In the rows, zero is written as 128.
The rows of D fall into 3 groups, which share some directions, and each row is roughly a mix of its group's hidden directions.
D:
[[ 93 171 127 135 133 150  65 133 121 164 132 148 123]
 [116 153 115 132 124 130 117 118  49  91 131 129 103]
 [156 117 119 158 131 140 129 138 162  96  92 130 189]
 [101 168 120 159 120 114 126 163 180 117  99 127 158]
 [119 158 155 130 160 102 115  78 109 150  85 112 148]
 [155 100 112  85 162 161 144 158 136 131 172 125 107]
 [130 128 143 117 139 105 101  99  55  97 107 121 122]
 [108 148 157  89 155 121 116  96  89 116 138 123  78]
 [104 120 117 142 113 121  91 124 204 131 100 131 143]
 [118 109 128 175  85 156 155 105 167 132 112 100 142]
 [156 130 112 144  91 106 153 138 112  78  95 109 162]
 [ 97 181 155 124 146 135 118 100 147 157  98 136  92]
 [133 131 141 156 117 167 123 135 176 123  74 148 159]
 [139 147 159  86 133 116 139 103 157 148  71 101 120]
 [113 136 132 173 108 140  83  76 160 129 122 132 103]
 [118 161 184 153 142 122 152 146 122  95 150 108  92]
 [125 198 133 172 112 140 115 161 122 116 104 134 133]
 [110 147 128 135 132 109 109 121 115 164 176 154  69]
 [117 156 148 154 148 157  86  88 109 168 110 147 120]
 [131 141 139 114 122  88 192 172 126 111 156 133 134]
 [102 167 133  88 169  89 122 137 111 134 151 137  92]
 [151  92 101 126 105 184 116  99 106 141 164 133 137]
 [125 149 113 114 131  70 136 150  91  81 121  98 133]
 [126 150 162  77 156 123 155 151  84 123 129 140  97]
 [136 146 132  87 159 147 111 145 169 176 140 157 107]
 [118 112 151 109 124 156 110 103 119 160 159 167  75]
 [154 117 137 194 123 139 108 117  91 145 163 143 147]
 [110 196 141 131 158 106 137 110  91 118 114 130  99]
 [102 107 120 135 140 153  90 107  84 148 146 167  92]
 [124  77  90 141  93 108 141 106 105  97 117 100 150]
 [150  88 127 146 122 155 149 127 159 187 152 156 127]
 [142  97 140 143  91 160 137 122 168 159  91 141 164]
 [132 147 127 102 173  91 141 129  95 113 177 134  96]
 [108 162 137  97 105 132  97 136 125  67 110 127  93]
 [134 138 114 181  98 119  98 103 125 167 140 166 105]
 [122 102 102 115 147  59 145 117 104 104 158 113 128]
 [158 171 120 104 177 121 121 162 128 139 121 166 154]
 [124 111 155 117 127 157 125 126 183 184 130 155 107]
 [129 143 117 102 150  57 134 158  91 110 131 121 132]
 [131 187 141  96 162  91 142 132  96 113 113 129 107]
 [136 110 145 143 115 182 109 114  73 146 144 157 109]
 [138  64 106 139 134  89 139 110 122 135 131 114 175]
 [147 135 138 113 150 119  89 111  65 111  88 144 139]
 [133 142 129 157 117 154  74 141 164 108 131  83 155]
 [130 127 130 117 136 202 153 126 169 140 113 133  96]
 [152 114 127  82 120 149 127 120  89  72  96 118 140]
 [113 170 150 133 160 170 103 135 129 141 156 141  80]
 [148 160 141 106 156 128 157 129 145 106  86  87 165]
 [128 186 144 133 104 129 132 117 148 140  94 144  73]
 [121 114 136 145 119 183 115 111 189 161 116 143 129]
 [105 140 154  94 157 130 105 137 147 171 157 152  86]
 [ 98 189 117 128 148 129 131 107  85 107 127 145  93]
 [ 93 114 129 133 107 162 109  91  98 142 150 131  73]
 [113 126 117 116 146 116 118 137 206 164 106 141 142]
 [137  78 108 134 113 165 141 139 166 114 121 106 176]
 [130  92 108 130 108 144 133 167 174 165 135 157 162]
 [139  64 111 126 128 160 135 130 144 119 124 111 183]
 [140 164 143 153 116 139 164 121 142  82 140  74 136]
 [129 144 143 125 114 124 140 123  46 110 151 121  99]
 [133 131 141 133 132 120 111  79  61 107 141 118  94]
 [116 137 148 108 138 153 111 105 181 165  77 134 133]
 [132  83 118 136  92  93 154 106  77 124 115 127 155]
 [ 91 166 139 122 129 117  71 146  99 146 140 151  98]
 [123 130 153 134 125 173 100 122 186 173 115 142 122]
 [151 109 134 139  92 162 148 140 162  97  93  96 160]
 [102 173 160 120 158 131 133 107 117 160 128 146  75]
 [141 128 133  67 162 127 135 175 130 130 160 151 107]
 [ 79 112 146 122 119 134  86  96 155 172 118 136 102]
 [123  80 142 124 118 161 115 100 107 159 147 167  92]
 [109 167 117  92 150  77 125 148  90 116 138 122  97]
 [108 133  96 115 103  77 139 139 134  94 152  81 108]
 [114 163 170 101 129  99 145 166 149 164 106 139 106]
 [100 168 138  97 140 129 144 110 153 113 125 144  64]
 [121 106 143 155  85 192 113 108 133 136  98 142 123]
 [108 130 128 108 123 155 130 161 200 158 128 155 126]
 [123  77  90 153 105 118 105  95 158 133 157 111 146]
 [159  94  98  92 144  97 120 147 159 108 105 147 161]
 [133 115 142 122 113 174  82  89 104 146 131 159  95]
 [ 98 141 146  82 172 121 126 129 125 156 157 135  82]
 [116 154 118 155 113  80 121 134  88 118 176 130  95]
 [135 117 117  71 130 105 139 171  91 110 162 114 112]
 [107 169 133  98 144  94 133 142  90  79 128 102 116]
 [100 134 135 101 139 118 131 126 192 172 113 152 101]
 [114  70 103 134 111  94 133 108 163 107 134  90 138]
 [105  75 138  71 155 144 112 114 115 135 136 106 107]
 [139 141 145 114 122 139 127 148  48 106 108 155 136]
 [135 129 137  63 138 137 135 151  90 128 161 131  87]
 [137  74  82 136 116 119  92 116 141 149 152 109 160]
 [137 156 122  98 165  64 139 166 122 132 122 139 147]
 [140 164 157 143 123  87 135 118  68 102 120 105 122]
 [121 109 111 115 119 128 140 183 186 154 129 146 157]
 [110 169 146 139 127  95 131 123  74 123 145 145  79]
 [163 122 106 152 129 131 112 146  94  83 131 101 178]
 [146  90 132 130 125 142 113 146 184 163 103 148 166]
 [144  74  98 126 119 116 137 156 133 141 124 133 191]
 [106 143 147  85 159 104 125 129 113 158 155 147  75]
 [135 113 108 141 139 114 123 140 196 141 118 109 180]
 [135 103 156 140 110 165 125 134 188 165 103 143 143]
 [ 98 189 131 111 146 113 141 120 105 108 135 128  76]
 [121 182 153 123 149 169 158 143 163 131 127 124  94]
 [144  93 117 169  89 136 134 120 182 116 102 137 154]
 [130  68 105 121 123 161 119 151 157 114 144 111 171]
 [128 105 103 146 107 147 123 113 193 120  98 109 165]
 [115 174 158 121 159 104 124  93  85 142 107 130  98]
 [156 118 104 124 127 102 139 131  93  76  93 143 169]
 [128 151 171  92 159 161 129 113 106 134  83 154 114]
 [135 154 120 147 140 153 119 132  90  71  89 129 159]
 [132 116 130  60 145 146 152 153 177 123 109 123 131]
 [100 157 108 156 140 151  93 125 109 171 100 163 148]
 [ 91 127 116  77 141  97 127 143 166 149 158 124  96]
 [105 170  66 114 139  97 118 116 122  96 113 106 136]
 [161  78 132 126 109 150 153  75 119 108 144 125 103]
 [118 168 173  95 132 113 164 122 120 135 100 132  82]
 [109 179 146 174 108 135 103 103 138  97 105 132 102]
 [119 151 117 104 158  96 106 155  75  90 153 137 121]
 [135 123 122  97 142  74 129 151  66 106 131 142 119]
 [160 120 137  78 160 122 148 125 143 131  86 111 171]
 [137  59 122 147 105 155 110 117 168 140 119 128 152]
 [129 103 144 128 148 153  91 104  96 172 141 170 102]
 [125 126 132  96 157 109 135 133 197 147 161 117 102]
 [150  84 107  95 160  98 139 144 109 157 142 102 159]
 [137 118 136 139 118  87 127 125  73  77  94 123 148]
 [132  88  93 150  95 121 137 133 135  92 120 103 181]
 [143 191 134 104 173 114 147 149 147 140 121 158 134]
 [157 102 119 152 138 136 160 134  81 170 151 141 163]
 [ 94 189 118 102 179 115 128 132 127 126 137 135  99]
 [110 140 128 103 139 109 103 124  47 109 141 124 127]
 [100 184 148 121 139 157 112 117 120 144 153 139  77]
 [119 148 132 150 102 171 146 134 192 137 142 151 103]
 [125 134 121 120 119 140 154 180 196 136 113 140 149]
 [165  57 108 129 110 123 140  97 145 125 147 108 125]
 [160  94 129  81 151 117 126 132  71 125 106 117 150]
 [120 118 126 128 110  68 129 130  94  68 136 110 114]
 [117 113 132 173 101 132 114  88 191 128 118 137 110]
 [105 158 149  83 172 128 125 138 132 152 151 141  82]
 [134 108 144 139 137  89 128  93  57 128 130 107 144]
 [134 109 129 120 136 150 179 106 120 103 120  61 125]
 [137 132  96 107 122 112 170 164 183 113 146 104 146]
 [105 164 139 125 124 157 100 114 193 123 105 129  99]
 [145 100 103 140 135 113 118 144 177 115 100 121 187]]
One row of each group comes first, with its name. Which group is each row after those in?
[143  98 106  90 132  77 144 159 105 103 156 122 151] -> Z
[131 151 147 118 147 108 130 104  63  85 105 109 122] -> M
[ 96 172 122  98 154  77 131 139 101 133 121 144  96] -> L

[146  92  96 155 124 118 128 100 162 120 110  93 176] -> M
[123 125 112 136 111 144 145 157 211 137 123 132 146] -> M
[110 123 114 118 130 125 114 111  99 100 180  92  77] -> L
[115 103 134  70 156 113 101 138 151 169 155 140 113] -> Z
[118  99  96 119 134  64 113 141  96 105 142  98 138] -> L
[123 148 132 119 116  87 165 120  91  80 140  91 107] -> L
[ 94 172 104 145 142 117  86 159 117 158 136 124 164] -> M
[ 88 145  99 121 137  95  78 142 118 125 167 150 103] -> Z
[151 110 126 135 109 158 149 129 168 113  82 108 177] -> Z
[100 149 134 116 140 128 114 122  81 175 158 147  84] -> L
[165  92 110  85 128 142 137 163  83 144 149 129 144] -> M
